In the data rows, the value 128 means zero.
A hidden rule labels the rows of this table. It goes by one to three of the table's principal directions, not those with the most spread.
[133 144 114 121 148 103  75 133 139 106 118 119 107 125 112 147 134 103
 125 106  90 123  96 119 155 120 107 109 102 133 116 154  74 141 127  98
  97 146 114 149  97 109 161 111 132 105 137 122] I
[124 142 172 127 147 114 113 142 122  57 127  88 143 114 151  93 171  92
 120 125 158 136 100 151 132 112 134 123 131 152  77  69 103 116 182 144
 107 115 132 102  72  91 168 176 146 152 137 115] I
[132 145 146 105  90 128  81 140 143 112 141 115 120 113 126 118 135  83
 125 110 106 108  79 140 149 131 116 144 100 113 118 113  88 114 122 130
 116 126 117 171 105 115 162 132 149 105 152 121] C
[135  85  94 121 149 108 145 114 110 177 140 132 181 154  97 142  74 181
 127 153 107 158 112 173  58 104 184 103 137 104 111 142  96 154  96 143
 130 154 109 161 104  71 118  85 119 170  70 118] I
[155 131  94 176 200 122 128 123 160 102 130 107 111 100 108 146 127 125
 129 115 121 127 158  84 170  98  97 121 126 134 122 171 115 163 155 103
 108 176 131  73 144 153 151 124 100 134 146 120] T
[155  91 112 130 110 138 132 134 148 117 129 172 112 121 152 156 112 160
 103 128 103 120 182  80 139  93 123 134 124 112 146 160 133 136 162 103
 140 147 120 118 186 170 102  68  74 105 120 111] T
[140 104  96 174 170 138 138 162 146  92 134 160  92 128 129 146 120 160
  90 114 120 122 172 107 164  78  97 117 120 122 139 181 117 147 137 110
 101 174 130  81 176 142 118  80  82 112 147 124] I
[147  90 132 154 119 179 173 124 131 134 134 128 130 109 135 133  98 155
 149 131 132 140 197 112 114 114 145 127 156 126 127 116 177 121 140 130
 144 143 135 100 165 169 108 140  87 152 108 143] C
[105 108 138  52 105 119 122 134 108 139 128 147 145 160 137 112 108 116
 116 178 142 123 109 145  93 153 135 122 160 124 118 105 116 124  76 114
 144 129 131 181  93  86  69  98 123 142 103 106] T
[147 140  80 174 151 147 132 130 156 183 128 155  77 124 112 157 105 139
 127  86  92 118 163  86 169 121  93 135  98 113 172 203 155 134 114 117
 129 157 130 102 203 189 118  86 123 101 160 166] T
[160 150 137 175 129 160 128 147 177  99 122 153 132  57 119 120 129 134
 140 140 112  92 141  79 146 118 105 169 137 118 147 174 125 146 164 107
 123 159 170 126 148 181 129 145 125 105 166 107] T
[133  90 143 132 144 146  95 189 136  58 151 134  97 123 121 124 112 112
  80 118 115 100 142 137 174  68  76  82 140 126 114 140  86 137 107 125
  99 173 123 131 112  94 116  75 102 108 142 107] C
[141 117 126 144 131 153 145 158  98  93 151 122 134  93 145 129 118 132
 142 139 143 144 139 127 134 107 131 135 147 126 106 105 145 149 154 111
 119 123 126 109 122 130 124 151  98 132 134 107] I
[127  88  73 147 157 126 144 119  89 147 151 144 123 177 128 163  92 163
 102 111 114 162 176 163 122  96 140  93 129 134 127 133 161 143 104 135
 126 128 106  94 178 113 105  75  92 149  79 153] T
[123 100 145 135 108 130 117 180 104  92 156 150 113 127 198 113 124 116
  89 124 134 117 150 127 167 102 100 126 121 136 133 104 141 109 155 136
 127 118 120  96 162 126 120 129 102 121 147 125] C
[120 150  92 122 106 139 157  89 113 175 123 136 117 158 103 158 137 156
 182 121 114 170 106 142 110 153 167 155 121 105 159 127 158 125 106 135
 149  72 124 159 137 135 136 132 160 112 140 142] K
[115 156 193 139  98 147 163  99 140 152 100 105 174 103 146  83 153 120
 167 154 187 114 132 120  92 179 166 166 158 152 123  80 173  94 166 160
 155  99 164 108 120 165 137 233 156 164 125 146] T
[109 160 199  99 107 104 128 103 109 137  89 111 186 108 149  88 141  97
 158 163 185 115 102 135  86 189 189 147 166 172  92  76 130 111 161 137
 135  92 153 151  55 111 139 227 168 163  93 125] T
[101 118 140 114  92 139 121 113 101 163 128 100 138 137 109 125 104 114
 165 125 113 124  97 152 115 163 121 115 140 128 138 114 140 122  74 149
 140 129 128 174 100 119 126 163 159 127 124 139] C
[138 176 115 128 181 101  79 134 151 100 102 135 116 138 167 117 156  94
 116 143 118 146 127 103 130 134 123 143 112 160 103 122 103 117 177  92
 117 102 143  99 111 104 157 122 121 140 134 132] K
[130 125 157 108 136 119 107 132 151  97 126 123 155 116 157  83 127  91
 102 158 135 112 137 132 100 141 128 134 144 157  93  87 117 110 142 124
 130 150 151 116 108 112 118 148 118 172 109 134] I
[154 127  94 169 165 102 154 111 155 109 145 121 107 116 126 165 161 164
 115 110 140 158 156  97 135  89 138 141  94 107 127 144 110 151 175 130
 125 116  91  60 162 140 180 100  86 106 143 111] C
[140 132 146 100 125 146  93 177 147  62 148 130  83 121 167 114 156  85
  77 126 143 113 154 104 164  99  81 128 116 131 104  95 119 112 151 103
 121 121 116  95 143 128 118  83  79 106 153 116] I
[112 142 142 140 145 123 120 135 143  95 117 123 126 134 130 107 151 121
 115 126 137 121 107 140 135 124 119 135 125 132 126 130 106 124 141 147
 113 135 143 119 108 112 143 144 152 126 155 123] T
[100 107 135  92  85 141 143  99  96 141 122 120 124 152 120 149 129 140
 156 106 102 146 114 153 109 142 134 109 133 116 142 112 153 117  97 146
 138 118 124 170 120 129 109 126 152 119 115 135] I
[132 132 140 112  53 146 112  85 110 176 120 103 125 109  92 169 122 112
 189  92  96 123 103 119 135 161 132 121 119 117 139 125 147 122 106 120
 144 108 107 189 125 174 147 152 149  91 110 140] I
[119 106 109  78  77 115 141 104  82 131 140 136 134 167 117 152 132 140
 130 127 126 149 103 165 120 133 147 126 125 108 132 106 138 130  95 123
 141 100 105 179 131 112 103  94 136 117  98 106] T
[112 130 142 110  87 141 143 125 101 169 119 149 119 125 129 139 112 128
 156 126 136 116 124 115 132 157 131 139 146 124 152 138 160 125 101 129
 146 114 139 164 133 149  96 137 149 104 134 130] T
[149 143 107 140 166  94 111  99 128 179 121 112 141 111 120 157 113 113
 149 123 123 151 128 105 118 142 143 110 120 134 105 148 112 146 146 107
 131 125 100 113 110 135 157 131 122 138  96 140] T
[114 111 125 129 138 113 121 149 137  31 136 127 104 151 165 114 182 134
  79 109 117 123 123 128 169  86  87 124 104 132 139 112 116 125 179 136
 108 143 126  81 153 133 131 121 118 114 178 111] T
[135 141  80 168 202  82  95 110 134 173 127  90 103 147 111 136 115 105
 104  81  96 143 135 121 123 129  99  90  82 161 107 149 122 137 119 129
 117 165 103  63 139 126 157 104 126 147 117 188] I
[135  96 121 119 164  87  71 146 142 108 133 129  99 144 130 145 101 103
  61 108 118  99 153  99 149  87 102  85 117 147  97 150  72 152 129 114
 109 178  93 101 123 103 129  53  76 109 108 123] C
[127 151 155 145 124 127 152 128 121 181 122 130 138 104 135 118 126 121
 152 134 175 119 125 109 121 153 147 152 141 134 127 126 151 121 138 143
 145 109 138 114 127 146 130 168 147 131 137 138] I
[117 137 142 133 107 134 132 136 138 114 111 164 112 128 164 122 141 131
 132 145 130 111 155  98 147 151 112 156 137 147 162 133 155 105 131 114
 138 109 162 124 163 149 117 151 122 116 147 130] I
[133 139  99 128  99 143 130 113 131 150 124 131  94 116  97 167 133 140
 162  90  80 132 110 112 152 140 106 133  95 100 164 169 135 133 102 106
 121 135 119 163 154 169 136 116 141  86 152 135] I
[116 129  97 107  73 141 119 142  93 112 127 158  98 165 108 151 138 145
 139 105  87 135  76 162 164 121 115 141 101  99 164 150 124 123  89 111
 114 110 129 203 142 118 116  93 161  83 155 110] T
[125 124 123 148 112 116 113 134 107 140 123 160 136 127 139 117  97 122
 119 123 108 108 131 138 124 148 133 137 130 162 134 133 145 126 117 120
 124 141 150 138 144 134 113 150 140 135 112 156] I
[125 128 132  97  63 165 136 162 106 157 142 167 159 124 130 111  99 151
 132 155 116 109  96 169 121 141 139 153 126  88 163 142 136 117  85 128
 130 115 142 211 140 119  89 122 150 126 123 109] C
[120 167 146 117  50 103 115 106  95 132  85 138 107 156 166 129 185 112
 168 130 146 133  98  97 152 182 140 183 105 161 148  91 163  81 162  96
 155  43 140 150 147 153 157 182 153  97 146 124] C
[123 138 100 114 120 158 163 149 120 131 139 162 107 158 109 140 137 155
 149 161 152 147 112 145 144 121 133 160 143  90 156 140 134 126  78 114
 133  93 142 163 142 102 106  95 129 113 159  98] I
[157 156 112 170 164 124 165 101 163 150 114 132 154 100 101 140 138 167
 154 151 158 147 142 108 103 129 180 161 131 114 125 158 115 147 163 121
 128 115 132 105 129 141 164 146 120 140 118 116] C
[140 134 136 142 116 132 134 125 129 146 141 126  98 122 124 155 147 124
 127  79 144 122 133 110 164 102 130 129 107 118 129 128 141 123 154 146
 131 111 105 102 162 160 148 113 128  97 148 141] I
[103 115 129  88  89 126 107 108 103 160 128 127 138 166 137 133 115 119
 127 119  96 128 117 160 114 153 121 104 121 132 143 111 147 105  89 141
 141 115 121 166 136 121 107 119 145 135  97 151] I
[132 118 145  97 123 113 135 109 143 165 123 119 147 126 143 123 123 120
 128 146 147 130 136 110 105 146 147 123 132 122 117 117 120 117 137 129
 148 130 109 125 120 137 122 131 115 147 107 129] C
[148 142 149 146 111 138 112 162 152  65 104 150 114 119 161  97 160 124
 125 156 134 112 134  89 148 118 123 170 130 152 127 111 123 105 184  93
 129 112 162 117 135 138 140 150 111 120 164 109] I
[124 115 161 141 148 125 137 125 163  94 118 131 133 119 195  98 149 129
  99 140 145 117 195  83 107 126 133 132 143 173 120  84 160 108 207 139
 143 132 142  35 161 168 122 170  83 157 134 159] I
[131 115 105 154 160 136 142 133 143  91 129 161 135 104 138 135 105 155
 120 153 114 127 164 106 113 115 125 148 152 129 134 159 127 163 141 110
 117 162 156 108 143 136 108 120  95 128 131 108] T
[126 138 102 168 195 119 133 154 177 116 133 155  92 128 153 114 132 136
  87 131 129 107 174  84 163 115  86 137 119 141 163 171 131 135 141 127
 120 160 146  51 180 150 120 117 103 127 180 149] C
[142 143 152 145 133 143 136 132 144 170 124 137 138  83 146 118 104 113
 142 149 157 109 171  85 110 154 136 146 151 148 118 126 157 122 136 116
 146 129 147 100 143 159 119 157 102 143 114 148] I
[128 134 158 135  95 147 149 151  98 128 145 116 155 106 130 106 130 128
 140 142 177 126  98 158 117 124 150 158 137 112 107  96 134 124 130 149
 129 107 132 142 110 109 135 157 141 133 131 101] I
[137 149 108 124 128 117 154  99 140 143  95 148 116 143 128 141 159 153
 155 142 128 163 131 102 105 153 157 152 120 128 140 135 139 116 148  97
 144  97 134 128 134 149 129 128 132 125 131 134] C
[133 117 127 126  98 141 121 155 115 123 153 112 138 136  97 110 118 123
 116 139 139 105  93 162 146 113 107 131 123 108 129 123 115 129  83 134
 126 139 124 162 127 103 123 112 134 126 133 103] T
[156 141 114 183 170 157 136 157 165  91 140 151  92  79 142 137 135 135
 111 102 114 127 176  89 161  91  99 138 116 119 135 166 137 144 178 119
 111 148 137  69 167 175 134 111 105 104 169 136] T
[131 125 161 161 163 129 119 161 136  58 156 111 153  70 155 107 129 108
 110 143 158 108 135 118 142  94 114 134 156 137  97 109 105 159 181 147
 111 144 137  81  98 113 151 168 109 130 150  92] K
[150 116 105 122 116 151 143 109 127 149 120 113 167 130  83 139 107 168
 178 171 108 163 108 145  75 127 168 129 146  98 121 130 113 142 108 109
 143 119 124 183  92 107 132 120 122 147  96 100] C
[129 138 102 104 145 103 138 107 129 174 135 116 126 170 114 124 131 127
 109 122 143 149 121 157 109 138 152 126 101 120 121 119 125 115  98 142
 135 114 105 124 135 101 132  93 138 154 106 148] T
[122 124 135 118 115 135 109 137 123 104 132 116  75 134 134 131 142  82
 115  89 126 111 136 109 186 125  74 116 121 138 130 121 144 116 119 122
 127 141 123 117 144 155 116 114 132 100 158 138] T
Here are more rows. What is the label of each one?
[114 111 112 104 129 140 140 124 120 109 139 118 112 174 128 131 144 137
 112 116 129 156 128 161 120 107 131 117 120 112 120 100 133 117 117 143
 126 121 111 119 137 111 117  93 119 135 130 133]: T
[132 148 180 106  83 142 161 122 140 137 121 125 152 120 171  63 159 113
 119 144 176 123 138 135  81 162 172 179 127 145 113  51 177  75 172 157
 162  93 151 106 140 155 113 178 149 168 128 156]: T
[132 124 117 148 149 129 127 102 140 163 132 104 136  92  90 162  95 141
 154 102  98 128 134 114 112 126 133 105 125 113 131 167 113 164 117 142
 119 159 110 133 112 141 152 131 126 115 115 134]: C
[112 156 127 119 129  94 104 104 135 127  92 157 147 144 145 130 146 133
 118 145 116 117 121 119 115 160 131 140 123 150 147 152 120 127 143 114
 126 111 150 142 130 128 126 134 145 122 109 124]: T
[130 109 161  92  95 105 107 115  76 100 130  78 122 125 141 144 148  83
 146  85 139 151  95 140 144 121 148  94 122 146  68  60 118 120 168 122
 119 108  81 135  76 121 159 158 132 124 107 126]: I
[127 118 139 131 113 136 111 164  96 153 121 163 107 132 152 130  91 104
 123 125 140 113 140 122 158 133 119 123 141 145 119 141 137 113 108 106
 123 134 136 145 137 124 103 119 122 123 117 139]: C
[132 133 118 108 112  86  73 116 110 148 116 127 111 140 136 149 122  91
 118 110 102 123 112 108 136 148 113 113 103 151 112 131 110 127 124  95
 130 124 103 144 121 128 138 104 122 106 104 138]: T
[121 147 168  63  82 136 121 155 101 108 116 120 145 154 115 101 164 111
 145 175 177 126  66 164 131 141 145 131 149 122 110  80 107 100 103 107
 131  75 133 200  67  74 117 138 153 133 124  86]: I
[136 155 158  86 101 113  88 142 124 109 125 139 117 116 185 112 154  68
 111 127 138 118 121 107 158 150 116 141 115 146 112  94 128  99 171 102
 134  90 122 132 123 141 127 139 133 118 132 127]: T
[124 127 144  85  87 135 130 145 124 151 125 149 148 136 125 103 116 132
 122 145 121 115  92 157 105 142 145 139 125 106 136 128 115 109  98 132
 132 131 138 194 111 108  98 114 158 137 122 121]: I
[124 121 130 123 145  95 127 124 108 130 129 116 130 153 140 129 137 125
 110 121 149 150 116 145 112 113 147 120 117 135  96 106 110 123 139 144
 127 117 111 111 110  86 146 108 129 141 111 122]: I
[155 119 151  81  84 157 146 128 107 124 127 124 175 130 124 105 126 134
 148 171 150 158 114 168  68 127 194 139 153 116  80  63 134 107 138 112
 146  93 129 180  88 100 107 125 124 171  74 108]: T
[154 118 152 118 121 167 143 130 151  89 134  91 176  86 125 104 132 145
 156 161 125 150 121 137  74 107 170 139 144 105  90  83 110 133 177 129
 128 131 127 137  82 121 148 160 107 162 118 100]: C
[140 148  73 148 154 110 144 107 119 124 118 149 124 144 133 154 145 156
 135 136 125 159 140 116 137 130 136 155 113 128 144 155 144 145 148  95
 125 104 133 108 165 139 132 114 116 127 124 115]: T
[134 124 148 102 136 111 128 112 135  83 127  96 166 126 151  91 153 119
 117 150 137 146 124 139  80 127 163 130 136 148  89  60 124 125 185 138
 137 116 124 104  88 113 135 159 124 169 111 124]: T
[149 138 122 111 109 127 160  66 109 227 103 102 152 152 101 145 120 138
 165 129 155 165 148 136  73 167 187 124 122 130 106 108 172 101 110 125
 166  90 109 140 137 142 127 119 132 169  47 157]: T
[136 103 100 124 179 104 161  84 129 135 128 105 146 138 132 133 118 141
 121 133 141 165 174 120  88 131 164 105 143 146  98 107 146 148 157 122
 136 147 104  68 127 144 115 135  93 176  87 150]: T
[131 119  98 189 195 118 149 110 143 184 119 125 158 104 112 144  74 172
 149 138 106 136 162 108  98 131 140 110 141 131 147 193 127 165 124 142
 124 170 136  97 131 133 141 148 119 155 107 143]: C
[146 132 126 116 122  96 139  95 140 172 102 151 169 139 153 118 120 150
 129 171 137 147 143 112  58 155 191 161 127 140 115 116 128 112 156 116
 158 105 135 130 132 120 128 123 115 165  78 130]: T
[128 136 121 111 154 135 111 143 166 108 126 121 125 125 110 129 142 136
 133 157 111 128 111 115 123 117 109 115 130 109 134 144  85 139 117 109
 118 139 125 139 100 109 136 111 110 120 151 108]: I
[133 108  88 176 230  97 119 128 129 181 142  91 128 118 119 138  64 128
 122 113 108 139 165 105 116 115 116  74 129 155 111 161 118 168 117 137
 118 187 103  58 116 112 145 129  97 165 111 168]: C
[134 127 120 159 171 137 112 157 143  47 132 123 102 125 137 123 153 123
  87 110 124 125 149 125 165  82  85 114 117 135 114 139 112 139 162 121
  96 154 133  79 140 127 137 104 105 119 150 116]: T
[116 106 117 138 142 147 130 170 142 126 146 179 112 135 117 137  95 150
  97 144 129  90 145 123 160  99  96 121 152 108 163 183 112 150  83 130
 116 164 142 138 156 120  87  81 108 102 153 112]: I
[140 114 136  96  91 138 118 150 120 113 141 161 119 137 164 129 132 121
  94 127 130 122 143 128 146 109 125 131 120 116 127 113 136 111 147 117
 137 109 115 138 159 138  99  84 108 115 119 118]: T
[133 121 153  83 120 118  97 171 131 100 138 115 142 118 158  96 132 100
 106 158 141 113  96 122 134 117 119 124 126 122 102 100  85 123 149 109
 121 137 112 142  89 101 125 129 109 138 141  97]: C
[118 126 132  75 118 131 137  99  99 144 135  91 189 137  94 115 113 123
 147 153 133 161  77 205  63 148 170 112 144  99  91  96 107 137  88 147
 128 120 116 195  53  72 118 128 165 169  72 106]: T
[ 94 155 148 147  94 139 145  97 114 185 108 123 130 128  88 137 129 137
 168 108 135 113 106 146 116 177 131 134 133 128 164 150 157 121  77 165
 138 108 146 162 123 144 133 168 187 101 130 152]: C
[121 115 134 170 120 141 155 105 128 151 120 134 151 113 138 121 106 146
 141 139 133 120 172 120 101 154 131 141 149 147 143 132 175 124 125 144
 146 140 155 100 164 163 116 169 121 147 106 150]: C
